Here are some numbered points:
[ 0.77 -1.55 -0.74  1.58 -1.53 -0.02  0.03 -0.8  -0.01 -0.78  0.04  0.78
  0.01  0.76 -0.01  0.02 -0.79  0.77 -0.02  0.77  0.    0.    0.   -0.76] 0
[-0.78  0.77  0.8  -2.29  0.01 -0.8   0.03  1.52 -0.79 -1.55  0.81 -0.77
 -0.77  0.76  0.77 -2.3   1.53 -1.55 -0.02 -0.77  0.77  0.    0.77 -0.76] 1
[-0.01 -0.01 -1.52 -1.52  0.79 -0.02 -1.52  2.29 -0.01 -0.78 -1.51  0.78
 -2.31  1.53 -0.01  0.8  -3.11  1.54 -2.34 -2.32  0.77 -2.32  0.77  0.01] 2
[-0.01 -0.01  0.8  -0.74  1.56  0.75 -0.74  1.52 -0.01 -0.01  0.81  0.01
  0.01 -0.01  1.54 -0.75  0.76 -1.55 -0.8   0.    0.77  0.   -0.77  0.01] 3
[ 3.09 -0.01  0.03 -2.29 -2.31 -0.02 -0.74 -3.9  -3.11  2.31 -0.74  0.78
  3.1  -0.79 -1.55 -0.75 -2.33 -3.1   1.52  2.32 -1.55  0.77 -0.77 -4.63] 4
[ 1.54 -0.78 -2.29  1.58  1.56  1.52  0.8  -1.58  1.53 -0.01  3.13  3.1
 -2.31 -1.56 -0.78  0.02 -2.33  1.54 -0.02  0.   -3.09 -2.32  2.32  0.79] 5
[-0.01 -0.78  0.8   0.8   0.79 -0.8  -0.74 -0.8   1.53  0.77 -0.74  0.78
  0.01 -0.01 -0.01  0.8  -0.01  0.77  0.75  0.    0.77  0.   -0.77  0.01] 6
[-0.01 -0.78  1.58  0.8   0.01 -0.02 -2.29 -0.8  -0.79  0.77  0.04 -0.77
  0.78  1.53  1.54  0.8  -0.01 -0.01  0.75 -0.77  0.77  2.32 -1.55  0.79] 7
[-1.55  1.54  1.58  0.8  -1.53  0.75 -0.74  1.52 -0.01 -1.55  0.04 -1.54
  0.78 -0.79 -0.01 -1.52 -1.56 -0.78 -0.02  1.55 -1.55  0.77 -1.55 -0.76] 8
[-0.01 -1.55  1.58  1.58  0.79 -0.02 -0.74 -0.03  0.76  1.54  0.04  0.01
  0.78 -0.01  1.54  0.8  -0.01 -0.01 -0.02  0.    1.55  0.77  0.    0.79] 9
[-0.78 -0.01  0.03  0.03  0.79 -0.8   0.03 -1.58  0.76  1.54 -0.74 -0.77
  0.01 -0.01 -1.55  0.02 -0.01  0.77 -0.8   0.77  0.    0.    0.77  0.79] 10
[-0.01 -0.78  0.03  2.35  1.56 -0.8   2.35  0.74  1.53 -0.01 -0.74  0.78
  1.55 -1.56  1.54  0.02  1.53  1.54  1.52 -1.55  1.55 -3.09 -1.55 -0.76] 11
[-0.01 -0.01  0.03 -1.52 -0.76 -0.8  -0.74  0.74 -1.56 -0.78  1.58 -0.77
  1.55 -0.01  0.77 -0.75  0.76 -0.78 -0.02 -0.77  0.   -0.77  0.   -0.76] 12
[-0.01 -1.55  0.8   0.8  -0.76 -0.02 -2.29 -0.03 -0.79  1.54  0.81  0.01
  0.78  1.53  0.77  1.57 -0.01 -0.01  0.75  0.77  0.    2.32 -0.77  0.79] 13
[ 0.77 -0.78  1.58  0.8   2.33  0.75 -0.74  0.74  1.53 -0.01  0.04 -0.77
  0.01 -0.79  1.54  0.02  1.53 -1.55  0.75  0.    0.77  0.   -0.77  0.01] 14
[ 0.77 -0.01  0.8  -1.52  0.01 -0.02  0.03  0.74 -0.79 -1.55  0.81 -0.77
  0.78  0.76  0.77 -0.75 -0.01 -0.01 -0.02  0.   -0.77  0.   -0.77 -0.76] 15
[-0.01 -0.01  0.03  0.8  -0.76 -0.02 -1.52 -0.03  0.76 -0.01 -0.74  0.01
 -0.77 -0.01 -0.78  0.02  0.76  0.77 -0.02  0.    0.    1.55  0.    0.01] 16
[-0.01 -0.78  0.03  0.8   0.79 -0.02 -1.52 -0.8   0.76 -0.01  0.04 -0.77
  0.01  0.76 -0.78 -0.75 -0.79  1.54 -0.02  0.    0.   -0.77 -0.77  0.01] 17
[-0.01 -0.01 -0.74  0.8  -1.53 -0.02  0.8  -0.03 -0.01 -0.01  0.04  1.55
 -0.77 -0.01 -0.78  0.8  -0.01  0.77 -0.8   0.77  0.    0.    0.77  0.79] 18
[ 0.77  0.77  0.03 -0.74  0.79 -0.8   0.8  -0.8  -0.01 -0.01  0.04  0.01
 -2.31 -0.79 -0.78  0.8  -0.79  0.77 -1.57 -2.32  1.55  0.    1.55  0.01] 19
[-0.78 -0.01 -1.52 -0.74 -0.76  0.75  0.8   0.74 -2.33 -0.78  0.81  0.01
  0.01 -0.01  1.54  0.02  0.76 -0.01 -0.02  0.    0.    1.55 -0.77  0.79] 20
[ 0.77 -0.78  0.8   0.03 -0.76 -0.02 -1.52 -0.03 -0.01 -0.01  0.81 -0.77
  0.78  1.53  0.77  0.8  -0.01 -0.78  1.52  0.77 -0.77  1.55  0.    0.01] 21
[-0.78 -0.78  0.03  0.03  0.79 -0.8   0.8  -0.8   0.76 -0.78  0.81 -0.77
 -0.77 -0.01 -0.01 -1.52 -0.01 -0.01  0.75 -1.55  0.77  1.55 -0.77  0.79] 22
[ 0.77 -0.01 -0.74  0.8  -0.76  1.52  0.8  -0.8  -0.01 -0.01  0.04  0.01
 -0.77 -0.01 -0.01  0.02 -0.79  0.77 -0.02  0.    0.    0.    1.55  0.01] 23
[ 1.54 -1.55 -0.74  2.35 -2.31  0.75  1.58 -0.03 -0.01 -1.55  0.04  0.78
  0.01  0.76  0.77  0.02 -0.01  0.77  0.75  0.77  0.77 -0.77  0.   -0.76] 24
[-0.01  0.77  0.03  0.03  0.01 -0.02  1.58  2.29  0.76  0.77  1.58  1.55
 -0.77  0.76 -0.78  0.8  -1.56  0.77 -1.57  0.77  0.    0.    0.77  0.01] 25
[ 1.54  1.54  1.58  0.03  0.79 -0.8   1.58  0.74 -0.01 -0.78  0.81 -0.77
 -0.77  2.31 -0.78  0.8  -0.01 -1.55  2.3   0.77 -2.32  0.    0.    0.79] 26
[ 0.77  0.77  0.8  -0.74 -0.76 -0.02  0.03 -0.03 -0.79  0.77  0.81  0.01
  0.78  0.76 -1.55  0.8  -1.56 -0.78 -0.8   0.77  0.    0.    0.   -1.53] 27
[-1.55 -0.78  1.58  0.8   0.79 -0.8   0.8  -0.8   1.53 -0.01  0.04 -0.77
  0.01 -0.01 -0.01 -0.75  0.76 -0.01  0.75 -0.77  0.77  1.55 -0.77  1.56] 28
[-0.01  2.31  0.8  -0.74 -2.31 -0.02  0.03 -0.03 -0.79  0.77  0.04 -1.54
  1.55 -0.79 -0.78 -0.75 -2.33 -2.33 -0.02  1.55 -1.55  0.    0.   -3.08] 29
[-2.33 -0.01 -0.74 -0.74  0.79 -0.8  -0.74 -0.03  1.53 -0.01  0.04 -1.54
  1.55 -0.01 -0.01  0.02  0.76 -0.78  1.52 -0.77  0.   -0.77 -0.77 -0.76] 30
[ 1.54 -0.78 -0.74  1.58 -0.76  0.75  0.8  -0.03  0.76 -1.55  1.58  0.78
 -0.77 -0.01  0.77 -0.75 -0.01 -0.01  0.75  0.77  0.   -0.77 -1.55  0.01] 31
[ 0.77  0.77  0.03  0.03  1.56  2.3  -1.52  1.52  0.76 -0.01 -0.74  0.78
 -0.77  0.76  1.54 -0.75 -0.01 -1.55 -0.02  0.    0.77  0.77 -0.77  0.01] 32
[ 0.77 -0.01  0.8   0.03  0.79 -0.02  0.03 -0.8   0.76  0.77  0.04  0.01
 -0.77 -0.79  0.77  0.8   0.76 -0.01 -0.8   0.    0.    0.77  0.77  0.01] 33
[-1.55 -0.01 -3.06  0.8  -0.76  3.84  1.58 -0.8  -0.79  1.54 -2.28 -2.31
 -1.54 -0.79 -0.01 -2.3   2.31 -0.01  0.75 -2.32  0.77  0.77  4.64  0.79] 34
[-0.78 -1.55 -0.74  0.8   0.79 -0.8   1.58 -0.03  2.31 -0.01  0.04  1.55
  1.55 -2.33  0.77  0.02  0.76  1.54  1.52 -0.77  1.55 -2.32 -1.55 -0.76] 35
[-0.01 -0.78  0.03 -2.29  1.56 -0.02  0.03  1.52 -0.01 -1.55  0.81 -0.77
 -0.77  0.76  0.77 -3.07 -0.01 -0.78 -0.02 -0.77  0.77  0.   -1.55 -0.76] 36
[-0.78  2.31  0.03  0.03  0.01 -0.8   0.03 -0.03 -0.79  0.77 -1.51  0.01
  0.78 -0.01 -0.78  0.02  0.76 -0.78 -0.8   0.77  0.   -0.77  0.   -0.76] 37
Which five points above are nearest to each new point, looking only along the 6 directions in which the numbered points spread most? Their numbers follow each, nearest first.
[ 0.77 -0.01 -0.74 -2.29  0.79  0.75  0.03  0.74 -1.56 -0.78  0.04 -0.77
  0.01  1.53 -0.01 -2.3  -0.01 -0.78  0.75 -0.77  0.    0.   -0.77 -1.53] 12 1 15 8 36
[-0.78 -0.78 -0.74  0.03  0.01 -0.8   0.8   0.74 -1.56  0.77  0.04  0.78
  0.01 -0.79  0.77  1.57  1.53 -0.01 -0.8   1.55  0.    1.55  0.    1.56] 16 33 17 22 32
[-0.78  0.77 -0.74 -0.74  0.79 -0.8   0.03 -0.03  0.76 -0.01  0.04 -0.77
  0.01 -0.01 -0.78  0.8  -0.01 -0.01 -0.02 -1.55  0.77 -0.77  0.   -0.76] 37 17 33 30 10
[ 1.54  0.77  1.58  0.03  0.79 -0.8   0.8   0.74 -0.01 -0.01  0.81 -0.77
 -0.77  2.31 -1.55  0.8  -0.01 -2.33  2.3   0.   -2.32  0.    0.    0.79] 26 15 8 21 32
[-0.01  0.77 -0.74 -0.74  0.79 -0.02  0.03  0.74 -0.01 -0.01 -0.74  0.01
 -1.54  0.76 -0.78  0.02 -0.79  0.77 -0.8  -0.77  0.77  0.    0.77  0.01] 19 25 33 17 18
[-0.78 -0.01 -1.52  0.03 -0.76  3.07  1.58  0.74 -1.56  1.54  0.04 -1.54
  0.01 -0.79  0.77 -0.75  1.53 -0.78 -0.02 -1.55  0.77  0.77  3.09  0.79] 34 20 23 22 16
[-0.01  1.54 -2.29 -0.74 -0.76  2.3   0.8  -0.8  -2.33 -0.01 -1.51 -3.09
  0.78 -0.79 -0.78 -2.3   0.76 -0.78  0.75 -1.55  0.    0.    1.55 -1.53] 37 20 12 34 1
[ 0.77 -1.55 -0.74  1.58 -1.53  0.75  0.03 -1.58  0.76 -1.55  0.81  0.01
 -0.77 -0.01 -0.01 -0.75 -0.01  1.54 -0.02  0.77  0.   -0.77 -0.77  0.01] 24 0 31 18 23
[-0.78 -0.01  0.03  0.03  0.01 -0.8   0.03 -0.8   0.76 -0.01 -0.74  0.01
 -0.77 -0.79 -1.55  0.02  0.76  0.77 -0.02  0.    0.    0.77  0.    0.79] 33 10 16 17 22
[-0.01  0.77  0.03 -1.52  0.79 -0.8   0.03  0.74 -0.01 -0.78  0.04  0.01
 -2.31 -0.01 -0.01 -0.75 -0.79  0.77 -0.8  -2.32  0.77  0.    0.   -0.76] 19 25 32 3 2
[-0.01 -0.01 -2.29  0.03  0.79  0.75  0.03 -0.03 -0.01 -0.78  2.36  2.33
 -1.54 -0.01 -0.01  0.02 -1.56  0.77 -0.8  -0.77 -1.55 -2.32  0.    0.79] 25 18 5 23 31
[-2.33  2.31  1.58  0.03 -0.76 -0.8   0.8   0.74  0.76  0.77 -0.74 -1.54
  0.78 -0.01 -0.01  0.02 -0.79 -0.78 -0.8   0.77  0.   -0.77  1.55 -0.76] 37 12 30 10 33
[-2.33  3.09  1.58  0.03 -0.76 -1.57  0.8  -0.03 -0.01 -0.01 -1.51 -0.77
  1.55 -0.79 -0.01  0.02 -0.01 -0.78 -0.8   1.55  0.   -0.77  0.77  0.01] 37 30 12 27 10
[ 2.31 -0.78  0.03 -1.52 -1.53 -0.02 -0.74 -2.35 -1.56  1.54  0.04  0.78
  2.33 -0.01 -1.55 -0.75 -1.56 -1.55  0.75  0.77 -1.55  0.   -1.55 -3.08] 29 4 27 37 8
[-0.01  0.77 -0.74 -0.74  0.79 -0.02 -0.74  1.52 -0.01 -0.01 -0.74  0.01
 -1.54  0.76 -0.01  0.8  -1.56  0.77 -1.57 -1.55  0.77 -0.77  0.77  0.01] 19 2 25 33 17
[ 0.77 -0.01 -2.29  0.8   0.79  1.52  1.58 -1.58  0.76 -0.01  3.13  3.1
 -1.54 -1.56 -0.78  0.02 -2.33  0.77 -0.02  0.   -2.32 -3.09  0.77  0.79] 5 18 25 24 23
[-0.78  0.77  0.03  0.8   0.01 -0.8   0.8   1.52  0.76  1.54 -2.28  0.01
  0.01 -0.79 -1.55  1.57  1.53  0.77 -2.34  2.32  0.    0.    0.77 -0.76] 10 33 17 37 19
[ 0.77 -0.01  0.03 -0.74  0.01 -0.8  -0.74 -0.8  -0.79 -0.78  0.04  0.78
  1.55 -1.56 -0.01 -0.75  0.76  1.54 -1.57 -0.77 -2.32  0.    0.   -0.76] 37 17 27 33 0
[ 0.77 -0.78  0.8   0.03  1.56 -0.02 -0.74 -0.03  0.76 -0.01  0.81  0.01
  0.01 -0.79  2.31  0.02  1.53 -1.55 -0.8   0.    0.    0.77 -0.77  0.01] 14 22 3 32 28
[-0.01  1.54  0.03 -0.74  0.01  0.75 -0.74  0.74 -0.01 -0.78  0.04  0.01
 -0.77  1.53  0.77  0.02 -1.56 -0.01 -0.8  -0.77  0.    0.    0.    0.01] 32 25 26 3 15
[-0.78  0.77  0.03 -0.74  0.01  0.75 -0.74  0.74 -0.01 -1.55  0.81 -0.77
  0.01  1.53  0.77  0.02 -0.79 -0.01  0.75 -1.55  0.    0.77  0.    0.79] 32 3 20 22 15
[ 0.77  0.77 -1.52  0.03  0.01  0.75  0.03  0.74  0.76 -0.01  0.04  1.55
 -1.54 -0.01 -0.01  0.02 -1.56  0.77 -0.8   0.    0.   -0.77  0.77  0.79] 25 18 23 19 17
